(in the rows, 128 means zero)
One turn moves every row onto another: examples first, then more rows asked
Babon: [ 99 120 132 124 120 121 135 145 130 181 171  93 140 112  99]
vuf: [136 128 132 121 148  89 104 109 123 119 126  96 123 110 146]
meru: [124 140 148 153 119 103  87 151 146 184 155 157 138 116  96]
Pape: [152 115 104 147 106 138 114 121 137 154 112 104 124 113 112]
Fiz: [173 156 132 132 132 147 159 150 147 189 150 119 118 133 146]
zof: [138 173 130 157 177 116 134 121 111 144 115 120 130  97 147]
kan: [138 182 131 154 166 119 127 137 107 156 115 113 126  89 153]
denup: [133 171 111  95 153 122 113 149 141 134 142 133 148 138 165]
Feki: [141 158 103 100 155 131 139 141 144 134 136 148 137 130 167]
Fogi: [132 132  95 134  91 120 138 152 147 167 123 115 124 132 112]
zerif: [149 173 144 155 178 110 130 118 114 150 111 115 131 109 150]
retug: [178 159 143 131 136 160 123 145 145 151 161 142 112 107 148]
Dob: [128 135 153 144 123 117  90 147 151 185 151 160 127 121  88]
konek: [139 166 108 107 161 126 127 142 145 130 150 147 147 136 164]
bap: [103 104 136 131 116 107 135 137 132 178 162  92 139 107 108]
Tipo: [142 133 181 113 147  94 120 133 149 168 177 139 101 121 142]
vir: [126 153 181 132 145  87 123 147 124 186 148 126  97 147 117]
fab: [103 119 134 126 127 119 142 141 126 165 178  97 128 116  96]
gizek: [117 138 135 122 137  80 105 112 123 144 100 133 105 137 137]
tife: [131 136 141 164 118 101  92 151 149 167 159 159 135 120  96]

retug moves to Fogi
Tipo moves to Fiz
fab moves to kan
Now these:
Babon moves to zof
Feki moves to bap

One turn moves every row onto another: examples first, then more rows asked
Limif: [172 150 100 118 169 137 129 174 144 145  98 152 109  79  89 214 171 114
 137]
vozum: [191 119 105 126 170 152 104 175 128 107  81 125 146 109 123 217 163 147
 158]
Fezoz: [161  94 100 118 116 142 114 111 110 117 145 117 114 109 135 174 137 166
  89]
bopip: [151 155 148 140 150 154 137 136 151 129 101 115  99  91 103 223 181 125
 146]
Veki: [154 150 107 113 165 134 133 156 152 126 100 156 117  65  73 205 174 127
 125]
marun: [157 146 103 119 168 136 127 160 135 126  90 160 124  64  72 206 173 135
 126]
ruzu: [154 122 138 145 110 157 115  92 131 117 140  92  99 108 129 193 147 138
 112]
mugi: [173 156 151 146 133 157 122 102 139 120 124  91  92 104 123 207 150 114
 134]
bodo: [162 112  62 119 148 129 113 152 120 132 112 158 112  86 115 204 184 158
  90]
maleg: [148 139  98 122 160 137 123 169 151 142 103 158 103  79  91 217 186 142
 127]
fud: [167 153 146 151 132 159 117 109 141 128 123  92  85 110 134 213 155 124
 136]
vig: [199 105  94 122 131 144 113 137  95 143 136 109 108 123 156 182 125 126
 110]
Taruf: [154 157 148 143 152 153 137 140 150 129 102 113  98  92 106 224 179 122
 148]
luni: [191  91  86 125 139 153 105 142  97 145 129 112 121 125 142 170 122 125
 105]
gotiz: [154 157 147 139 153 151 139 137 149 127 101 112  99  90 102 223 180 123
 145]
bep: [168  87  88 126 113 156 118 118 110 121 139 124 134 105 132 171 140 167
  90]
muzo: [181 137 142 137 123 155 123  93 123 118 130  87 105 103 123 187 129 102
 121]
vak: [155 152 137 132 160 159 127 149 152 132 102 120 103  85  95 226 186 124
 153]
Fisof: [180 123  88 137 120 115  98 107 123  90 109 129 118 116 142 196 184 154
  92]
fil: [178  77  85 118 138 152 102 147 107 127 127 134 140 110 129 182 135 174
 110]
defo: [186  90  98 102 143 148 113 128 106 107 123 132 158  92 102 167 120 154
 107]
vasu: [196 114 111 102 131 141 126 105 100 108 135 110 130  98 119 163 114 120
  98]
dolo: [157  81  91 123 128 149 106 119 108 125 137 117 128 113 124 167 133 157
  88]
rek: [163 109 108 125 159 149 102 157 138  91  87 132 153 101 109 213 173 174
 143]
vibu: [168 147  97 125 172 138 125 174 129 140  89 158 117  73  85 211 172 122
 137]
Tul: [149 151 140 131 159 157 127 147 152 128 104 122 104  84  94 223 187 127
 150]
pebi: [205  99  81 126 130 158 118 142  97 144 130 117 126 116 148 178 127 131
 107]
bufed: [204 127  62 113 166 130 122 161 106 141 102 151 118  86 117 198 164 106
 106]
Nupo: [185  99  99 110 140 147 116 115 104 116 129 112 139 104 110 156 113 117
  96]
tagun: [155 155 142 129 160 158 127 145 151 128 102 120 104  83  92 225 185 122
 151]
napam: [176 126 130 150 118 158 112 112 120 137 131  86  90 122 149 201 141 118
 125]
tep: [211  93  89 110 150 153 110 152  97 132 119 128 146 108 127 177 116 135
 124]
dag: [158 150 150 148 128 157 119 100 144 119 125  94  89 104 125 209 156 130
 128]
safi: [200 107  98 112 129 155 129 112 102 114 132 117 149  94 114 161 116 124
  98]
bufop: [206 144 101 122 131 113 111 100 117  80 102 123 133 106 125 185 164 116
  98]
par: [180 127  77 101 157 126 128 129 118 107 107 155 133  66  84 184 164 124
  85]
Monup: [186 123 119 112 170 151 110 151 130  84  81 126 163  93  94 204 157 143
 150]
Mezo: [216 134  85 137 134 117 101 126 111 107 100 121 114 127 156 201 170 117
 110]
giba: [150 138  95 127 163 138 121 170 134 139  93 160 113  73  88 217 182 146
 129]

napam moves to ruzu
vasu moves to vig
tagun moves to vak
Now these:
Limif moves to maleg
luni moves to dolo
giba moves to marun
bodo moves to par
dag moves to mugi
safi moves to pebi
tep moves to fil
bufop moves to Mezo
rek moves to Monup

One turn moves every row onto another: examples first, then more rows asked
zav: [117 128 163  78 136 113 115  99 122 184 116 144 145]
vof: [133 162 140 117  95 100  73 104 154 163 114 167 121]
lonep: [150 151 131 142 132 113 104 120 164 163  78 138 139]
kog: [140  96 157 100  82 127 137  97 130 137 108 161 102]
viko: [123 140 150 128  92  74 117  91  98 150 129 138 144]
Fuv: [150 162 160 104 107  88  67  91 129 170 111 129 136]
nivob: [155 143 118 112  81 141  81 136 124 137 127 116 144]
bekim: [133 125 145 119  96  68 119  95 101 147 121 110 153]
tagak: [134 127 156 133  87  70 111 133 114 163 128 163 127]
Pogan: [126 112 156  82 114 121  94 145 122 176 139 129 146]
rup: [154 152 173 105 105 109 117 152 106 152 116 139  80]
Nizu: [151 126 148 152 115  96 147 132 128 161  84 139 145]
Sasuf: [128 158 126 101  90 119  82  96 163 149 104 160 124]
Zozi: [135  96 121 108 125 117 119 142 113 131 105  99 140]
fav: [161 125 143  70 120 135 144 145 135 125 102 136 114]
disef: [154 136 134 104  93 148  89 132  91 119 112 128 128]
vofo: [ 96 135 147 109 144 115 122 107 112 167 136 126 123]
natu: [150 125 182  80 114 115 132  95 131 187  99 149 115]
nizov: [157 164 182 113 106 100 107 122 101 158 116 139  88]
Zose: [133 166 152 109  94 123 135  85 107 124 115 129  96]
Bire: [163 109 136  98 100 117  98 121  94 108 106 147 143]
neb: [187 125 135  88 103 107  94 114 136 110 110 147 137]
tafu: [156 125 115  99  90 136 118 115 170 143  96 103 134]
peke: [148 128 128 111 107 146 129 127 125 129 101  85 105]
pegi: [161 152 156  93 115  93  63 114 138 172 104 112 129]
Fudob: [127 143 138 138 135 103 148 124 117 152 100 139 162]
nur: [151 106 169 119  97  98 142 101 148 181 107 144 101]
Perov: [140 171 143 137 142 132 140 126 129 142  94 134 111]
Roba: [168 137 123 120  74 114 116 140 131 127 145 117 141]
bufo: [149 159 144 110 136 119 111 110 145 170  77 136 164]
gunog: [153 103 125  94  89 114 155 134 150 133 108 130 145]
seno: [151 117 127  72 138 127  96 141 143 137  94 122 140]
Vedif: [138 117 165  71  97 150 100 126 133 167 107 162 115]
sarum: [129 177 157 119  96 116 119  93 110 137 123 151  93]
kefa: [134 116 141 142 109 101 114  99 169 178 117 129  96]
Tozug: [110 140 137 133 134 121 112 105 146 166 134 120  89]
deza: [133 128 154 103 127 113 119 133 114 152 160  93 117]
Vovam: [144  96 136 117  95 101 115  74 160 133 121 129 117]
pubuv: [165 162 168 120 126 128 146 124 122 160  75 134 120]
kon: [121 116 138 123  84  81 119 143 127 153 121 168 133]
far: [150 136 141 110 123 114 101  89 154 136 142  92  98]
Ter: [192 144 137  99  92 112 121 128 138 110 133 131 117]

natu moves to zav
disef moves to nivob
Now these:
Fudob moves to Perov
peke moves to tafu
tagak moves to nizov
Zose moves to Sasuf
far moves to Vovam

One turn moves every row onto another: examples first, then more rows asked
dobal: [ 99 140 130 140 144 147 133 150 123  83 126 148 137]
ziku: [155 129 145 136 160 143 127 150 129  97 105 104 135]
tuno: [156 105 136 125 163 140 143 133 126 147 142 101 149]
ritan: [122 158 109 112 136 115 105 107  95 118 147 110 132]
ner: [174 100 142 106 107 122  95 139 144 141 133 129 120]
gur: [103 146 138 117 107 124 124 119  85 103 128 151 102]
vod: [120 161 110 129 121 119 153 133 165 154 120 130 124]
gepad: [133 128 116 108 125 147 122 154 112 122  77 159 136]
pive: [134  88 137 113 140 137 140 117  95 102 162 133 146]
ropod: [131 137 129 121 110 134  78 118 101 101 102 118 122]
vefe: [117 151 138 136 121 163 136 121 116 158 134 143  88]
Busa: [116 122 150  97 144 145 147 130 149 134  90 129 153]
Futu: [168 137 134 102 121 146 142 143  94  87 121 139 123]
nal: [148 131 128 115  89 133 107 121 116 156 117  98  99]
Goned: [170 120 120 118  85 120 100 148 126 118 140 145 104]
moge: [133 108 134 106 139 101 123  93 119 115 116 118 166]
difi: [134 118 131 124 109 131 171 135 147 172 121 141 128]
tinar: [140 109 126 122  99 122 111 105 148 154 135 167 143]
daso: [131 113 119 108 102 124 120 130  95 116 126 128  72]
bital: [146 107 150 125 170 121 134 125 133  92 126 144 145]
zafov: [116 163 126 128 133 130 117 156 159 127 127 148 161]
kul: [124 122 122 117 124 118 133  75 122 127 150 131 159]
dit: [153 139 121 140 143 120 103 112 122 132  82 119 110]
ponez: [113 141 129 110  87 127 143 144 142 140 160 161 133]
tovi: [154 111 136 124 126 137 130 141 134 113 169  86 105]
raza: [131 138 133 125 109 173 168 126 129  99 151 131 115]
zoda: [ 96 142 114 139 144 132 128 145 146 146 162 113 124]
Sevo: [109 148  93 121 138 138 106 164 128 119 151 113 126]
mipu: [133  98 109 122 105 121 129 132 144 116 130 171 161]
Migi: [137 143 174 104 151 134 134 115 114 158 115 119 113]
Fip: [145 103 126 108 136 141 114 168 155 116 151 100 130]
vorig: [143 113 129 106 144 119 180 127 118 137 160 113 113]
muso: [111 160 124 117 138  99  94 116 111 148 119 118 128]
nere: [101 129 131 118 108 125 128 147 152  91 128 168 118]
gam: [128 109 150 104 108 122 170  99  98 133 140 125 114]
zev: [167 144 135 132 123 129 123 155 140 154  88 123 114]

raza moves to Futu
nere moves to bital
Now these:
ner moves to tinar
gur moves to dobal
ponez moves to pive
muso moves to zoda

